In the data rows, the value 128 means zero.
Every row has a hidden score. How much higher is the second row's score than the first row's in each pair? 20 means about the same, 40 much higher and 0 much lower. The score is a weighted sum of the row's numbers plus the product of two more (or one squared), each taken from its middle value.
tensor([117., 131., 110., 129., 128., 109., 118., 124., 110., 129.])
tensor([104., 102., 115., 114., 149., 115., 129., 122., 109., 109.]): 17
tensor([114., 114., 104., 126., 106., 111., 111., 117., 110., 104.])
tensor([129., 146., 119., 112., 121., 110., 108., 114., 129., 123.]): 22
tensor([116., 110., 145., 127., 132., 165., 136., 139., 128., 139.])
tensor([140., 137., 166., 132., 123., 158., 123., 152., 145., 159.]): 22
tensor([135., 112., 141., 123., 145., 138., 129., 123., 145., 119.])
tensor([116., 105., 154., 128., 114., 129., 130., 138., 117., 123.]): 13
tensor([135., 182., 110., 140., 128., 113., 118., 163., 178., 135.])
tensor([122., 134., 119., 128., 121., 114., 108., 106., 120., 117.]): 6
tensor([134., 138., 137., 123., 134., 124., 111., 125., 132., 131.])
tensor([126., 119., 141., 134., 137., 134., 133., 143., 107., 123.]): 19
tensor([120., 118., 136., 125., 133., 122., 131., 107., 119., 132.])
tensor([184., 179., 186., 143., 141., 145., 114., 105., 159., 164.]): 15
tensor([122., 121., 151., 123., 165., 138., 165., 148., 128., 139.])
tensor([144., 132., 140., 124., 131., 103., 112., 127., 130., 147.]): 24
tensor([123., 112., 102., 129., 123., 101., 106., 107., 122., 119.])
tensor([120., 127., 118., 113., 126., 111., 113., 113., 134., 119.]): 17
tensor([111., 107., 105., 135., 125., 121., 114., 123., 115., 128.])
tensor([121., 107., 107., 119., 121., 120., 117., 119., 116., 121.]): 20
tensor([131., 138., 116., 116., 124., 123., 116., 101., 146., 129.])
tensor([222., 161., 183., 162., 131., 139., 116., 148., 135., 178.]): 24
tensor([122., 108., 125., 126., 122., 125., 123., 146., 122., 111.])
tensor([139., 198., 124., 137., 143., 122., 129., 153., 163., 148.]): 19
tensor([147., 108., 147., 137., 107., 148., 117., 142., 110., 137.])
tensor([115., 129., 106., 122., 119., 119., 109., 136., 112., 111.]): 22
tensor([155., 170., 142., 145., 122., 126., 121., 137., 142., 167.])
tensor([149., 128., 110., 128., 136., 105., 111., 112., 128., 123.]): 23
tensor([135., 128., 119., 107., 109.,  93., 110., 116., 128., 118.])
tensor([112., 120., 126., 102., 114., 105., 108., 113., 121., 104.]): 15
tensor([145., 160., 119., 109., 120., 109., 111., 126., 144., 130.])
tensor([114., 113., 132., 146., 136., 111., 126., 119., 105., 116.]): 21
tensor([112., 117., 107., 128., 122., 130., 112., 106., 116., 120.])
tensor([141., 126., 153., 126., 128., 137., 144., 139., 119., 136.]): 21
tensor([139., 141., 105., 115., 106., 134., 255., 100., 106., 122.])
tensor([152., 124., 134., 128., 132., 196., 122., 102., 142., 162.]): 8
tensor([157., 146., 146., 161., 136., 148., 125., 137., 112., 151.])
tensor([125., 111., 189., 148., 200., 125., 159., 132., 110., 124.]): 26
tensor([128., 112., 107., 114.,  99., 156., 137., 116., 120., 134.])
tensor([126., 125., 156., 138., 126., 190., 132., 116., 154., 162.]): 16
tensor([127., 121., 124., 120., 108., 117., 119., 125., 112., 111.])
tensor([122., 136., 107., 127., 135., 102., 115., 111., 126., 108.]): 24
tensor([143., 138., 142., 135., 115., 101., 138., 113., 135., 116.])
tensor([200., 240., 142., 125., 157., 152., 118., 116., 143., 131.]): 14
tensor([127., 130., 244., 140., 198., 116., 236., 115., 148., 125.])
tensor([137., 137., 136., 141., 111., 147., 130., 137., 134., 118.]): 13
tensor([163., 181., 149., 117., 132., 147., 111., 111., 146., 145.])
tensor([117., 119., 108., 122., 130., 125., 116., 119., 113., 106.]): 23
tensor([125., 135., 148., 121., 109., 114., 118., 134., 116., 128.])
tensor([147., 138., 118., 141., 117., 164., 118., 103., 145., 125.]): 17
tensor([111., 107., 117., 130., 144., 134., 125., 141., 109., 134.])
tensor([170., 249., 123., 115., 141., 110., 115., 184., 162., 144.]): 20
tensor([117., 122., 109., 121., 126., 136., 133., 114., 140., 111.])
tensor([117., 109., 109., 104., 102., 103., 132., 124., 124., 115.]): 23
tensor([112., 117., 112., 133., 141., 123., 123., 105., 110., 113.])
tensor([115., 116., 134., 133., 131., 144., 117., 108., 138., 111.]): 14
tensor([104., 108., 110., 118., 108., 123., 112., 144., 104., 116.])
tensor([149., 146., 133., 152., 125., 230., 138., 127., 128., 120.]): 6
tensor([110., 125., 143., 147., 164., 146., 120., 118., 122., 143.])
tensor([123., 112., 102., 127., 109.,  99., 113., 118., 106., 114.]): 22
tensor([109., 128., 127., 115., 123., 116., 118., 138., 112., 122.])
tensor([126., 114., 113., 143., 103., 125., 134.,  98., 119., 137.]): 21
tensor([129., 111., 124., 131., 132., 144., 110., 117., 116., 126.])
tensor([116., 111., 127., 109., 126., 101., 112., 106., 123., 109.]): 25
tensor([126., 152., 209., 148., 200., 159., 217., 162., 143., 140.])
tensor([122., 149., 114., 108., 115., 130., 132., 149., 125., 122.]): 19
tensor([189., 130., 141., 192., 124., 153., 128., 122., 135., 174.])
tensor([119., 111., 115., 118., 124., 101., 110., 138., 111., 112.]): 21
tensor([121., 121., 128., 134., 136., 125., 123., 129., 126., 133.])
tensor([110., 110., 128., 135., 143., 138., 118., 115., 124., 112.]): 15
tensor([124., 145., 114., 113., 121., 104., 115., 109., 131., 120.])
tensor([128., 105., 125., 115., 134., 129., 113., 138., 122., 118.]): 20
tensor([136., 134., 133., 114., 113., 119., 109., 121., 137., 133.])
tensor([117., 114., 109., 145., 109., 113., 119., 117., 105., 108.]): 19
tensor([126., 122., 127., 124., 136., 137., 114., 137., 117., 123.])
tensor([143., 131., 151., 145., 137., 155., 131., 127., 141., 158.]): 20
tensor([107., 141., 113., 140., 104., 149., 154., 113., 111., 134.])
tensor([120., 112., 119., 113., 120., 133., 115., 117., 116., 113.]): 20
tensor([139., 191., 107., 120., 147., 125., 115., 128., 132., 140.])
tensor([ 99., 114.,  99., 126., 116., 105., 123., 112., 101., 115.]): 20
tensor([149., 129., 144., 117., 126., 120., 134., 141., 129., 115.])
tensor([128., 131.,  99., 115., 106., 117., 112., 114., 115., 115.]): 16
tensor([227., 159., 186., 131., 132., 167., 116., 132., 167., 154.])
tensor([109., 107., 118., 118., 124., 105., 116., 114., 125., 107.]): 10
tensor([106., 114., 117., 122., 133., 149., 115., 104., 109., 112.])
tensor([133., 137., 134., 133., 122., 108., 113., 116., 144., 123.]): 27
tensor([103., 132., 107., 129., 121., 110., 110., 126., 123., 116.])
tensor([117., 116.,  99., 120., 116., 123., 140., 113., 108., 132.]): 25
tensor([116., 110., 119., 133., 117., 150., 121., 127., 118., 147.])
tensor([126., 140., 112., 133., 116., 109., 123., 139., 131., 116.]): 25
tensor([156., 110., 141., 164., 101., 158., 121., 141., 118., 177.])
tensor([103., 108., 111., 115., 132., 116., 121., 135., 101., 110.]): 22
tensor([176., 135., 124., 123., 168., 135., 132., 154., 129., 143.])
tensor([107., 103., 105., 118., 111., 111., 106., 113., 123., 112.]): 14
tensor([141., 146., 118., 120., 131., 148., 108., 134., 138., 165.])
tensor([127., 107., 133., 149., 113., 185., 211., 160., 141., 183.]): 24
tensor([111., 103., 111., 121., 128., 113., 194., 127., 105., 110.])
tensor([110., 109., 115., 112., 110., 115., 117., 101., 119., 116.]): 15
tensor([122., 111., 113., 114., 123., 113., 112., 121., 126., 123.])
tensor([109., 119., 154., 120., 164., 164., 138., 228., 107., 136.]): 13
tensor([134., 102., 161., 117., 141., 141., 131., 128., 125., 138.])
tensor([102., 126., 139., 131., 145., 148., 140., 168., 126., 119.]): 16
tensor([114., 154., 100., 114., 131.,  95., 124., 119., 148., 113.])
tensor([128., 151., 103., 129., 107., 152., 126., 105., 127., 119.]): 8
tensor([134., 127., 124., 114., 123., 116., 115., 108., 133., 125.])
tensor([151., 177., 128., 132., 145., 160., 111., 140., 161., 173.]): 16
tensor([108., 110., 173., 125., 150., 127., 138., 135., 107., 124.])
tensor([114., 116., 101., 130., 105., 133., 138., 115., 121., 120.]): 17
tensor([ 97., 128., 128., 139., 148., 116., 141., 134., 117., 126.])
tensor([150., 172., 146., 146., 144., 144., 113., 112., 152., 140.]): 13
tensor([185., 147., 164., 127., 174.,  99., 131., 109., 177., 131.])
tensor([131., 111., 104., 112., 127., 106., 117., 132., 117., 105.]): 7
tensor([104., 108., 127., 114., 145., 133., 118., 119., 122., 116.])
tensor([126., 133., 104., 117., 121., 120., 111., 136., 141., 121.]): 26
tensor([184., 208., 123., 151., 154., 138., 119., 139., 199., 165.])
tensor([113., 115., 128., 129., 128., 103., 123., 127., 113., 112.]): 10
tensor([220., 155., 199., 139., 113., 154., 130., 163., 126., 163.])
tensor([111., 117., 123., 124., 117., 110., 116., 126., 109., 115.]): 20
tensor([126., 131., 159., 117., 119., 119., 135., 151., 120., 125.])
tensor([118., 122., 127., 139., 124., 170., 164., 124., 147., 139.]): 20
tensor([166., 132., 133., 111., 117., 104., 134., 138., 144., 140.])
tensor([119., 109.,  99., 116., 112., 106., 140., 115., 120., 111.]): 12
tensor([109., 106., 120., 107., 122., 108., 112., 113., 116., 104.])
tensor([121., 108., 119., 119., 116., 108., 111., 109., 136., 114.]): 24
tensor([145., 186., 133., 123., 142., 121., 115., 109., 155., 144.])
tensor([136., 128., 104., 120., 144., 127., 113., 108., 161., 123.]): 28
tensor([135., 117., 139., 119., 138., 124., 117., 110., 134., 129.])
tensor([115., 134., 107., 118., 108., 112., 110., 114., 115., 107.]): 17
tensor([122., 175., 148., 148., 157., 237., 183., 240., 151., 156.])
tensor([114., 126., 108., 135., 107., 107., 113., 114., 118., 121.]): 22
tensor([227., 110., 206., 192., 109., 197., 194., 176., 128., 210.])
tensor([137., 154., 114., 125., 123., 105., 117., 102., 139., 123.]): 17
tensor([115., 114., 126., 109., 135., 129., 178., 114., 109., 110.])
tensor([123., 107., 130., 160., 125., 160., 113., 119., 115., 155.]): 17
tensor([165., 125., 102., 132., 134., 125., 118., 131., 115., 112.])
tensor([166., 118., 139., 165., 176., 173., 127., 138., 145., 174.]): 19
tensor([117., 123., 114., 109., 133., 111., 121., 142., 134., 119.])
tensor([135., 146., 116., 117., 121.,  97., 149., 126., 135., 125.]): 22
tensor([109., 105., 125., 136., 126., 127., 139., 101., 121., 132.])
tensor([155., 111., 135., 154., 114., 162., 131., 145., 123., 186.]): 20
tensor([114., 107., 122., 122., 132., 106., 126., 117., 108., 108.])
tensor([227., 249., 244., 178., 173., 202., 131., 146., 199., 210.]): 9
tensor([168., 154., 154., 112., 126., 133., 111., 104., 153., 131.])
tensor([112., 121., 124., 128., 116., 115., 121., 106., 111., 108.]): 18
tensor([112., 133., 122., 109., 123., 106., 112., 105., 116., 103.])
tensor([107., 114., 159., 111., 125., 122., 143., 147., 112., 105.]): 18
tensor([123., 131., 222., 161., 186., 130., 150., 124., 111., 128.])
tensor([128., 113., 130., 133., 147., 146., 128., 135., 125., 145.]): 14
tensor([123., 113., 136., 111., 116., 129., 113., 118., 118., 123.])
tensor([131., 128., 136., 106., 112., 106., 112., 114., 124., 124.]): 24
tensor([118., 136., 127., 109., 120., 107., 120., 122., 115., 115.])
tensor([113., 122., 119., 131., 126., 111., 112., 139., 113., 117.]): 20
tensor([106., 111., 112., 127., 113., 108., 117., 134., 117., 122.])
tensor([114., 128., 106., 110., 107., 104., 109., 118., 122., 109.]): 19
tensor([123.,  99., 128., 121., 121., 118., 129., 136., 117., 114.])
tensor([118., 120., 119., 131., 129., 142., 133., 111., 116., 121.]): 15
tensor([120., 121., 126., 112., 119., 109., 119., 110., 121., 106.])
tensor([121., 106., 121., 126., 130., 135., 112., 115., 118., 120.]): 18
tensor([162., 249., 173., 123., 152., 127., 118., 121., 161., 155.])
tensor([106., 116., 156., 110., 149., 123., 151., 165., 121., 122.]): 20
tensor([102., 140., 110., 130., 107., 118., 136., 108., 114., 111.])
tensor([101., 124., 104., 122., 111., 123., 118., 123., 133., 122.]): 21
tensor([110., 106., 116., 110., 124., 117., 111., 123., 127., 113.])
tensor([118., 130., 112., 114., 145., 116., 121., 120., 135., 128.]): 22
